One vector is turned by the same rotation once a step. Each row is the vector after some number of steps, and that number follows the row.
The counts run from 0 to 290.
[ 84 169 166 141  88 112 108 100 114 139 160 137  85 146 165 146 151 126
  82 160  87 161 136 129 172  86 137 135 157 151  92 168 136 145  81  97
 126 130 152 131 152 134 103  79 129  99 162 163  96 121 141 131 126 144
 124 125 103 151 129 136  86 153 126] | 154
[ 89 149 148  95 119 136 101  80 164 156 124 138  97 122 164 152 152 110
  91 161 118 142 136 136 187 102 151 103 140 109  93 151 137 164  71 102
  86 133 172 152 148 110 113 116 144 136 139 156  74 112 111 133 138 127
 137 158 109 167 135 152 106 148 115] | 151
[ 71 145 141 134 144 166  91 122 133 130 114 118 112 155 138 118 118 111
 131 112 111 123 165 185 119  74 144 107  97  89 129  88 148 129 121 149
 163 121 144 139 162  88 100 171 137 129 134 125 127 140  82 107 114 118
 116  67 140 117  91 151 181 149 141] | 234
[ 71 120 135 139 126 170  93  94 128 153 135 121 104 151 130 147 162 111
 123 118 102 117 149 138 148 114 187  80 120 132 156 150 147 164 123 118
 136 123 171 150 169 114  93 151 145 165 108 184 108 137  94 114 112 114
 114 129  99 131 127 189 151 177 143] | 239
[ 52 116 173 135 124 163  97 108 101 148 139 130 131 104 175 122 113  92
 148 138 133 174 158 136 166 133  98 138 117 130 122 161 133 202  96 134
 178 100 145 153 135  80  99 104 102 135 144 135 117 133 118  98 141 147
 133 112 133 108  98 160 134 111 103] | 192
[101 164 152 134 119  89 142 134 121 113 138  96  63 151 128 149 120  89
 123 119 166 132 119 149 136  53 132 132 124  51  97 104 118  93 107 122
 144 123 143 147 122 114 101 126 173 108 137 158  91 104  89  98 152 139
 134  68 134 133 135 114  95 122 122] | 1
[ 68 143 139 177  91 168 108  77 136 130 143 109 105 133 132 146 114  85
 147 117 116 127 159 148 121 109 142  62  96 115 141 134 128 162 129 131
 184 128 150 165 137 128 112 125 132 118 117 170 123 171 144 106 128 154
 102  67 122 134 116 179 119  96 143] | 101
[ 79 123 148 155 108 113  68 118  95 145 146 135 121 140 102 128 118 122
 160 109  79 139  99 126 144  79 111 115 117  80 127 106 146  85 103 104
 151 141 130 110 152  89 101 118 124 148 168 152 109 150  78  92 144 114
 122 121  78 141  79 173 157 125 119] | 228
[ 79 125 151 141 132 130 131  98 161  99 134 131  91  97 148 171 102 101
 149 121 163 127 152 173 155  89 131  97 138  95 106 145 117 179 130 124
 155 116 181 152 149  80 125 116 157 130 141 160  89 113 101 131 131 185
 170 118 141 153 129 134 121 172 130] | 7
[ 93 118 135 155 150 110  89  77 164 117 124 140 101 104 150 165 124 154
 114 136  97 118 157 156 151  99 141  62 101 140 101 109 153 173  97  85
 128 164 157 151 131  94 129 127 125 144 151 145 108 141 112 125 111 135
 151 116 109 176 141 200 162 142 114] | 259
[ 76 142 123 124 105 100 114 105 130 113 147 145  76 140 143 155 131  89
 160  96 127 122 112 178 163  48 131 134 131  64 101 134 134  99  96 144
 145 154 153 117 130 106 103 138 138 107 164 153 124 133 104 107 123 161
 169 110 123 138 112 156 126 144 167] | 140
[ 83 140 161 157 137 110  68 141  78 153 150  89 101 161 114 125 111 121
 121 138 110 141 125 107 144  90 136 137  98 106 117  91 128  96 104  96
 154 124 105 144 126 131  94  97 124 142 137 154 106 141  75  78 142  96
 105  92 100 113 109 162 131  78  99] | 88
[ 95 134 144 116 145 104  99 171 109 138 130 113 111 136 188 149 123 116
 101 151 140 127 121 146 155  58 108 157 134  91  83 121 104 117  80 134
 147 101 114 161 125 114  91  98 154  91 128 133 103 125 101  79 140 148
 115  79 134  84 127  94 128 104  96] | 179
[118 122 164 138 135  90 131 105 128 114 129 149 140  96 145 137 132 100
 106 127 122 119 121 153 112  91 119 114 140 124 113 142 175 138 100  87
 152 131 141 141 149  67  82 114 190 107 161 128 105 113 145 168 147 191
 142  64 134 161 111 126 157 161  91] | 26
[100 136 151 156 111  80 108  65 119 112 136 121  80 111 102 134 112 109
 140 118 110 121 149 164 131 105 107  92 115 111 134 103 176 122  99  93
 152 161 157 141 116  89  95 120 111 121 179 149 139 130 114 157 131 141
 127 107  77 165 130 188 133 125 130] | 120
[ 86 123 141 124 102  62  92  91 110 126 129 131 136 101 188 112 160  97
 120 109 153 124 136 124 132  85 108 131 110 115 112 141 150 140  76 154
 133 149 150 146 111 102  87 129 133 129 143 162 156 127 104 136 151 150
 100  72  93 105 104 173 121 161 106] | 33
[ 72 142 129 131 116 103 108  84 145 120 128 127  70 120 158 144 132  73
 149 107 159 144 138 151 177 100 125 116 102  70  97 137 132 163  96 151
 122 159 167 164 103 122 117 119 117 145 148 162 120 141 123  79 133 146
 141 109 137 132 123 186 102  96 132] | 282
[ 84 124 117 162  96 106 109 123 121 149 172  98  74 146 148 153 110 166
 125 144 107 124 111 160 168  63 167 106 133  76 114 133 128 102  99 112
 172 167 106 104 135 124 113 124 118 116 137 159 107 128 100 102  78 112
 151 115  99 128 130 152 156 151 127] | 249
[ 96 160 157 130  97 106 115 102 122 136 163 128 115 128 172 126 134 128
  95 162 103 161 114 160 164  65 118 137 133 133  78 139 126 119  73  93
 156 157 118 116 139 122 102 101 133  73 158 124  95 113 144 143 113 138
 155  76 140 149 113 119 118 115 107] | 157
[ 73 152 129 111 110  78 120  99 153 106 131 129  60 157 150 122 136  86
 134  94 140 141 136 153 146  69 126 132 116  63  89 121 149 116  97 156
 122 153 156 125 121 117 104 159 140 117 165 165 123 108  89 107 129 124
 136  86 121 138 113 162 112 153 151] | 142
[110 120 158 135 139 122  65 131 132 159 122  93 142 130 137 138 119 141
  84 156 113  95 146 109 119 100 133  70 115 132 120 107 121 121  93 102
 138 108 142 161 147 106  96 111 168 139 112 178 109 144  85 139 153 117
  58 114  64 115 110 155 129 144  89] | 220
[ 83 116 137 136 135 158  65 121  92 164 128 122 118 126 158 180 118 129
 137 155  87 112 133 151 186 100 113 102 119 126 135 116 122 134  85  95
 161 114 144 164 122 118 106  86  95 140 132 130 123 179 101  87 129 133
 119 146  89 118 143 162 155  68 112] | 84
[ 92 113 130 123 121 101 128 105 111 124 118 174 126  81 172 151 145  97
 140 109 106 112 118 170 144  96  96 132 143  97 146 150 192 160  85 126
 136 134 164 152 140  67  91 119 130 118 169 125 137 142 140 128 142 197
 142 107 116 132 129 147 161 161 126] | 29
[ 87 116 126 108 117  95 110 108 111 109 152 146  92 147 136 165 143 101
 176  99  93 108  94 188 169  69 128 119 144 108 101 153 143 116 110 111
 170 150 155 118 143 100  88 111 144 106 169 155 104 125 119 116 126 161
 173 114 143 131 112 151 131 132 163] | 138
[ 81 135 154 136 122 135 128  83 166 119 129 140  94  87 147 175 107  91
 144 124 167 136 151 158 157  93 125  93 136  85 107 143 114 175 116 131
 141 123 197 151 140  82 132 127 158 132 138 161  98 128 109 124 141 180
 167 121 120 166 133 145 118 158 120] | 8
[109 149 144 163 112 115 116 117 140 159 155  67  79 134 111 141  97 136
  97 162 150 101 143 149 128  84 187  80 129  77 136 107 101 103 107  97
 158 147 129 147 135 133  97 117 165 117 109 192  98 115 112 145 116 121
 107 101  87 129 126 136 115 125 110] | 110
[ 88 123 138 141 139 114  94  66 151 125 127 135  95 105 142 163 140 140
 113 136  97 118 154 153 165 103 131  73 101 152 117 115 160 166  92  80
 122 169 162 162 115 102 126 127 112 148 142 140 119 144 115 125 117 129
 146 125  97 178 153 204 152 129 121] | 260
[ 94 132 144 153  96 110 128 118  98 173 164 117 120 161 166 134 124 106
  95 146  67 142 111 105 142  99 117 129 145  90 131 156 183 110  86 103
 161 117  86 155 128 132  87 113 119  90 143 151 109 143 143  81 124 139
 100  93  92 122 142 137 174 122 110] | 67
[103 140 141 151 142 104 138 126 155 118 126 101  50 166 131 146 107 143
  92 142 107 123 168 168 120 100 135  98 128 100 114 104 196 145 132  93
 147 122 113 150 135 107 104 145 141 115 166 155  99 108  99 112 103 118
 109  85 112 144 157 138 169 175 130] | 254
[ 74 139 145 104 125  90 120 107 150 103 126 104  57 171 157 116 145  92
 117 109 143 142 162 157 140  92 136 125 120 106  81 131 153 150 113 148
 140 135 143 138 133 115  84 155 151 120 160 172 117  80  84 120 128 117
 121  82 133 107 111 158 105 173 145] | 144
[118 135 145 141 131 120 130 132 145 133 141  86  69 140  99 153  94 134
 105 165 117  91 142 175 125 112 148  77 151  82 128 108 173 128 120  65
 155 122 120 150 153  94  92 105 171 105 154 166  72 111 128 145 130 134
  99 112 121 150 130 117 143 129 106] | 113
[106 126 148 146 134 117  64 136 123 151 114  95 131 126 152 139 119 146
  83 154 124  96 147 108 120  99 144  85 121 108 135  96 117 132  95 125
 130 112 147 161 156 105  96 116 154 143 108 179 123 143  78 133 149 122
  64 120  55 110 115 157 129 159  90] | 219
[ 79 139 152 124 129 130  84 129 141 148 135 162 136 142 158 136 106  91
 123 143  91 155 124 127 143  55  69 122 145 111  83 147 149 106 107 135
 155 104 129 135 154  99 103 101 144  88 170 131 106 152 117 104 141 167
 119 101 108 150  82 114 155 141 131] | 47
[ 88 115 173 143 166 112 114 143 136 138 134 127 108 124 142 168  91  83
 119 119 137 151 149 101 134  79 107 143 142 119 117 154 118 122 118 119
 157  83 160 168 138 101  97 112 164 134 134 149 113 112  88  91 145 188
 164 127  96 145 153 130 158 166 112] | 185
[ 79 164 174 135  87 119 124  72 119 131 136 125  81 105 150 130 144  86
 123 145 146 158 156 139 163 125 108 115 146 117 114 152 161 181  86 118
 133 121 172 148 121 103 113  98 123 121 159 173 108 128 117 138 150 143
  89 117 102 148 118 157  67 140 125] | 12
[ 79 163 170 135  80 121 119  84 106 133 142 123  80 111 161 127 142 100
 114 150 150 163 165 160 163 122 118 121 139 133 114 155 156 183  86 128
 149 122 161 152 133 110 111  86 119 109 156 167 103 124 121 147 146 143
  85  99 111 130 109 140  63 137 122] | 13
[104 112 153 158 108 134 127 109 132 175 139 133 154 103 129 145  95 101
 117 130 113 124  99 116 122 106 135 110 146  55 163 142 151 119  95  89
 154 120 129 148 147  79  82 127 164 135 124 142  94 129 142 108 137 175
 152 111  96 160 131 134 188 129  73] | 205
[105 154 142 147 160  96 107 154 125 120 125 129  51 149 118 169 139 115
  97 111 119 115 120 140 135  58 173 134 115  88 109 104 134 100 121  96
  99 138 146 156 148 132 109 108 178 146 143 161  97 133 105  80 151 164
 150  94 138 143 154 148 142 138 127] | 273
[ 89 116 126 139 103  92 115 103 101 121 117 173 118  83 179 150 151  99
 133 102 114 106 122 156 148  89 104 138 138  84 144 147 173 160  81 146
 123 140 166 148 133  78 106 115 124 127 166 136 144 152 140 120 146 188
 135  97 107 121 119 160 147 161 121] | 30
[104 113 142 118 143 159  77 138  99 161 133 132 143 130 125 166 109 126
 131 156  72  92 117 167 152  87 109  81 146 126 132 115 139 116 103  82
 167 101 138 142 167  87  94  91 143 110 143 135  94 163 107 126 147 141
  96 134  90 131 103 128 168 117 122] | 224
[ 94  91 159 119 178  89 108 153 125 133 135 116 117 129 153 159  97 104
 124 128 147 146 115 106 150  91 122 149 138 100  92 148 117 127 114 106
 151 105 138 156 140  84  86 104 175 146 143 150  87  89  72  82 149 167
 166 133 124 122 131 124 157 156  83] | 183
[ 89 115 133 130 107 102  90 102 116 129 110 159 139  96 216 158 160 126
 102 121 112 127 113 119 166 104 125 129 114 123 105 146 120 177  61 131
 104 135 162 167 117 104 115 101 136 137 127 150 126 153 141  91 148 165
 140 113 113 114 149 174 111 118  90] | 172
